Some points, each followed by its number:
ndarray[6 20 32 -10 4 35 34 23] 0
ndarray[-20 15 -26 21 23 59 33 -38] 1
ndarray[19 -15 53 19 -13 12 12 -42] 2
ndarray[-22 -6 -52 -24 -24 -31 -22 26] 3
ndarray[17 3 2 12 -13 -19 -39 -10] 4
ndarray[-22 -29 -20 -4 -12 -15 -5 -6] 5
ndarray[-2 9 -37 7 9 31 -8 -29] 6
ndarray[4 19 2 -5 13 -4 1 -36] 7
ndarray[9 17 39 -28 -33 -8 -6 49] 8
ndarray[-25 -1 19 -5 -15 38 33 10] 9
ndarray[-6 7 7 -21 4 10 16 10] 10
ndarray[4 5 -37 -18 -25 -9 25 19] 11
ndarray[-23 -28 -17 7 -49 1 -14 22] 12
ndarray[17 5 7 -8 34 -34 -13 48] 13
ndarray[-22 -13 -21 2 -5 -37 -30 55] 14
ndarray[-13 31 -4 -11 5 -5 10 -9] 15
ndarray[-3 9 -13 -10 -7 -20 -28 9] 16
ndarray[-7 41 2 -9 7 -5 3 -10] 17
ndarray[-44 -21 -88 20 -20 -42 -18 48] 18
ndarray[15 -31 36 -13 28 12 -12 -46] 19
ndarray[-15 9 -33 26 33 55 42 -31] 20
ndarray[-30 -5 -40 7 18 -48 -60 10] 21
ndarray[14 15 15 -3 29 14 10 -38] 22
ndarray[0 34 -13 -10 0 18 26 -32] 23
New points follow, each followed by the number of its nearest point above.
ndarray[-30 -26 -20 -3 -6 -40 -43 46] 14
ndarray[6 -38 1 30 16 -18 1 11] 5
ndarray[-1 6 -34 -1 -22 2 25 1] 11
ndarray[3 -44 6 34 11 -16 7 22] 5
ndarray[4 0 22 12 5 -10 -49 1] 4
ndarray[-5 4 5 -26 7 5 17 26] 10
ndarray[22 -14 -25 7 17 -26 -8 -55] 7
ndarray[12 -16 31 7 7 -5 12 15] 10
ndarray[21 -37 16 22 -1 -10 -27 -12] 4
ndarray[35 -24 30 23 -10 7 12 7] 2
ndarray[-7 -5 -47 -21 -15 -32 -18 27] 3
ndarray[9 -10 32 15 1 -19 21 23] 10
ndarray[0 7 -26 0 -20 -2 27 9] 11
ndarray[-17 -22 -20 0 -1 -39 -36 51] 14
ndarray[-22 8 23 -6 -12 42 27 15] 9
ndarray[-14 -30 -25 1 -8 -13 6 -9] 5
ndarray[25 -24 35 13 -15 1 19 -4] 2
ndarray[-20 -27 -14 3 -54 -13 -14 14] 12
ndarray[-12 4 14 -22 10 6 22 30] 10
ndarray[45 20 12 -16 -32 17 -47 -22] 4
ndarray[12 14 25 -7 9 32 43 15] 0
ndarray[-36 6 -48 12 29 -46 -66 2] 21
